In the rows, 128 means zero.
Rotation paths and how fast each direction turns (deg/step)
Each turn is a multiple of 5 degrees from 10 to 175, or 0.
Each row of a path follows its step; steps can be skipped.

step 0: [137 138 136 132 121 131 122 121 115 136 117 130 129 133 126 130 130 131
 124 124 124 126 124 131 133 130 136 126 128 126 128 125 122 127 136 128
 118 131 133 139 129 134 127 127 128 121 123 125 139 133 132 124 134 122
 129 132 131 122 121 123 128 132 138 121 126 133 126 119 124 115 128 138
 126 126 115 133 123 127 127 127 133 129]
step 4: [128 128 133 135 130 132 120 125 120 128 125 127 124 129 125 120 130 129
 122 128 130 125 129 132 131 136 123 118 126 129 127 120 126 127 138 131
 134 125 126 126 129 129 137 122 134 128 124 121 122 132 134 120 122 140
 138 129 133 126 117 136 120 141 139 132 128 124 135 127 121 111 131 124
 132 121 126 130 134 129 137 128 129 132]
step 6: [130 131 130 138 120 129 119 127 124 125 123 132 125 123 125 127 132 129
 117 130 134 124 130 130 121 129 134 123 122 123 134 129 113 127 129 132
 124 129 132 123 146 141 135 124 131 128 126 123 140 132 133 130 122 119
 123 130 128 120 127 126 125 130 129 120 126 129 126 128 117 122 134 132
 115 125 130 124 123 127 130 133 124 128]
step 8: [133 127 127 124 134 135 127 126 127 135 134 134 127 117 137 130 124 133
 119 116 126 124 126 136 128 138 126 123 117 128 126 132 115 133 133 138
 125 129 133 132 134 123 136 113 126 126 124 128 124 135 131 129 127 128
 126 127 135 124 131 129 129 131 134 124 131 122 121 119 121 129 126 121
 134 127 126 131 129 126 141 122 131 119]
step 13: [131 127 139 133 135 130 120 135 134 132 124 134 123 120 129 137 125 129
 129 120 133 123 132 133 130 131 128 122 118 132 122 138 119 129 134 138
 125 127 134 124 131 134 130 129 130 126 126 129 134 129 144 131 119 119
 134 130 130 123 129 129 122 137 129 123 130 135 125 120 125 112 129 130
 124 129 129 123 136 125 125 130 121 129]
step 16: [129 134 129 136 133 132 120 129 125 126 127 129 121 135 119 130 128 129
 127 128 132 136 123 127 130 144 124 124 128 137 134 133 128 133 125 136
 131 133 122 125 138 124 135 129 140 123 129 125 132 138 138 125 119 131
 130 134 128 123 131 132 128 140 131 122 132 125 127 130 125 114 130 124
 117 135 126 128 133 126 138 129 129 129]
step 20: [126 134 132 116 129 133 125 136 129 130 128 123 122 120 131 142 127 133
 120 119 122 132 131 135 128 126 121 132 124 135 123 125 121 132 138 140
 123 126 128 124 124 125 132 122 126 120 126 121 136 134 143 126 132 126
 130 130 126 115 130 121 137 137 131 121 129 131 127 126 122 122 127 125
 128 126 125 129 132 120 130 125 131 128]
step 24: [129 133 137 119 136 130 121 130 127 129 136 129 114 128 128 126 124 132
 115 133 134 131 133 127 132 124 120 123 125 137 138 119 112 124 126 127
 127 120 129 134 135 140 132 122 132 127 128 124 127 119 134 122 129 136
 130 130 125 134 131 126 127 130 126 122 118 131 128 131 123 120 127 128
 130 127 134 132 139 127 131 126 128 133]
[129 128 127 128 127 129 128 128 129 129 129 128 127 128 128 128 127 127
 129 126 129 126 127 127 130 129 127 125 127 129 128 131 128 128 128 128
 130 128 128 128 126 128 130 129 131 127 128 128 128 129 128 131 128 128
 127 127 130 129 128 130 128 127 126 128 127 128 128 130 129 128 129 129
 129 128 125 128 131 129 128 127 127 129]
125
[128 126 128 130 126 128 127 130 129 128 129 127 128 124 128 128 128 126
 129 128 128 129 129 131 126 127 127 129 127 127 127 127 127 128 128 129
 128 128 125 127 130 128 127 129 129 128 126 128 129 130 130 129 130 129
 131 129 129 127 127 129 127 129 129 129 128 128 129 129 128 129 129 129
 128 127 127 126 129 128 129 126 128 128]
155
[128 127 128 129 129 129 127 128 127 128 131 128 127 130 128 128 128 128
 127 126 128 128 128 130 126 130 130 130 129 128 130 129 129 128 127 128
 127 128 128 130 128 125 126 128 131 128 128 128 127 127 129 129 128 129
 128 127 127 130 127 130 127 129 129 128 129 124 128 128 128 128 127 126
 127 129 129 128 128 126 127 126 130 129]
55
[128 127 130 127 128 127 128 129 129 132 129 130 125 130 127 128 128 128
 127 128 130 129 127 128 126 127 127 127 128 127 129 128 128 127 130 127
 127 129 129 129 129 130 129 129 128 127 126 129 128 129 129 128 130 126
 127 128 127 129 127 126 125 127 129 128 128 127 127 129 128 128 128 129
 129 129 128 127 126 129 126 128 126 128]
60
[127 127 130 129 130 130 130 129 130 128 128 127 129 128 130 129 128 129
 128 130 128 127 128 128 129 128 128 127 125 128 128 128 126 127 127 127
 129 125 129 129 128 126 126 127 129 128 127 128 127 129 128 130 129 126
 131 129 129 131 128 128 128 130 129 129 127 128 127 127 127 128 125 127
 129 127 130 129 129 130 128 128 125 127]
70

step 2: [132 124 136 119 121 130 125 130 110 125 129 126 130 126 133 126 128 129
 133 129 124 129 132 130 116 132 127 131 122 125 133 127 125 142 129 127
 129 127 127 128 135 128 138 127 128 129 126 131 130 135 130 124 131 123
 126 119 127 126 128 116 134 134 129 130 118 144 135 131 133 125 127 126
 120 138 122 135 123 125 133 117 134 120]
step 4: [124 116 135 121 133 128 133 127 137 138 135 127 120 131 133 130 133 123
 136 126 126 125 126 121 124 126 127 118 136 125 133 117 129 123 135 128
 126 130 136 120 124 137 125 131 135 128 138 127 124 132 133 125 119 132
 128 122 130 134 132 130 128 138 130 124 130 131 120 120 126 133 130 115
 134 134 118 125 128 135 127 131 124 125]
step 7: [121 136 128 130 122 133 122 126 130 127 124 132 122 116 131 128 130 128
 133 134 134 126 128 134 137 125 140 134 127 131 124 123 124 127 129 125
 122 122 130 123 134 128 125 134 139 127 123 121 139 136 119 135 129 126
 131 127 128 137 128 130 128 134 130 127 114 128 131 123 121 132 137 139
 138 126 133 123 137 127 123 136 126 135]
step 8: [124 131 131 130 132 130 133 126 138 124 130 128 125 133 124 126 129 135
 129 131 122 122 129 119 124 137 124 134 118 128 133 124 132 130 116 128
 137 132 130 127 125 139 134 128 134 117 114 116 127 130 126 125 124 125
 124 127 122 125 122 122 128 119 136 130 119 129 128 127 140 129 130 121
 122 128 129 123 124 127 132 122 118 115]
step 11: [126 134 132 130 133 126 122 135 126 121 128 120 123 123 120 121 130 128
 132 123 133 115 134 129 125 120 128 115 121 126 136 132 128 124 124 127
 119 121 130 134 125 129 140 126 122 127 127 125 121 130 123 134 136 131
 133 131 131 137 133 124 124 126 126 124 129 132 124 138 126 119 116 136
 121 129 134 127 142 123 129 124 131 128]
step 15: [124 129 136 134 137 122 126 135 129 134 130 126 126 117 134 122 130 121
 128 127 133 125 119 125 135 125 129 128 135 115 137 130 135 128 128 127
 120 129 127 115 122 127 125 139 128 135 128 124 132 122 132 140 131 123
 131 126 122 122 126 136 131 135 135 123 128 126 132 135 129 131 121 119
 140 134 120 133 130 129 128 132 130 133]
step 24: [120 125 116 121 136 131 130 127 126 125 123 135 128 117 126 124 127 131
 123 129 125 132 126 126 123 138 135 139 127 128 137 133 125 131 127 134
 128 124 135 134 125 127 124 132 132 136 124 124 129 130 122 120 116 127
 131 134 121 122 130 136 116 130 132 120 120 125 134 130 121 127 135 132
 134 130 124 127 139 136 119 128 137 126]
step 26: [127 135 127 138 128 132 128 132 130 138 118 133 121 127 135 134 128 127
 131 130 130 123 131 121 133 121 133 130 136 118 122 124 133 125 131 130
 122 126 133 129 127 127 125 127 127 121 122 133 128 122 137 140 135 127
 127 139 125 122 125 129 123 133 128 124 134 120 133 121 117 125 125 137
 130 125 132 126 118 121 125 141 137 135]
[126 128 128 128 126 129 127 129 128 128 128 129 128 127 129 130 127 128
 129 127 126 127 128 129 127 128 128 128 131 127 125 128 128 127 131 129
 127 129 127 129 125 128 130 127 126 127 128 127 131 127 128 128 129 128
 127 127 128 128 130 128 129 126 127 130 130 127 129 127 127 130 130 129
 129 127 129 127 127 129 128 127 129 127]
110
[130 129 128 128 127 129 130 127 126 126 129 128 127 129 127 128 129 128
 128 128 127 126 129 128 126 126 125 126 129 130 128 127 129 126 130 127
 129 128 129 130 129 130 130 127 127 128 128 128 127 128 130 127 128 129
 129 128 128 129 128 127 128 130 130 126 130 129 130 128 127 128 128 129
 127 127 127 129 127 129 127 130 130 131]
45
[129 128 127 128 129 128 130 126 128 126 129 127 126 128 131 128 128 127
 127 128 130 126 129 127 127 130 126 129 130 128 128 128 128 130 127 128
 127 128 128 127 126 125 130 128 129 128 126 127 129 129 129 129 127 126
 129 128 128 129 128 128 130 130 126 130 128 128 129 131 129 127 128 127
 128 128 127 128 128 130 129 128 126 128]
55
[130 128 126 127 130 127 128 128 129 126 128 127 126 128 127 129 127 127
 127 127 127 128 127 129 127 126 126 128 128 128 127 128 125 128 129 128
 129 130 129 129 127 127 126 128 129 127 127 130 127 125 128 128 128 126
 128 128 128 128 128 129 131 127 128 127 128 128 126 126 128 129 128 127
 130 127 127 127 127 126 128 128 128 126]
80
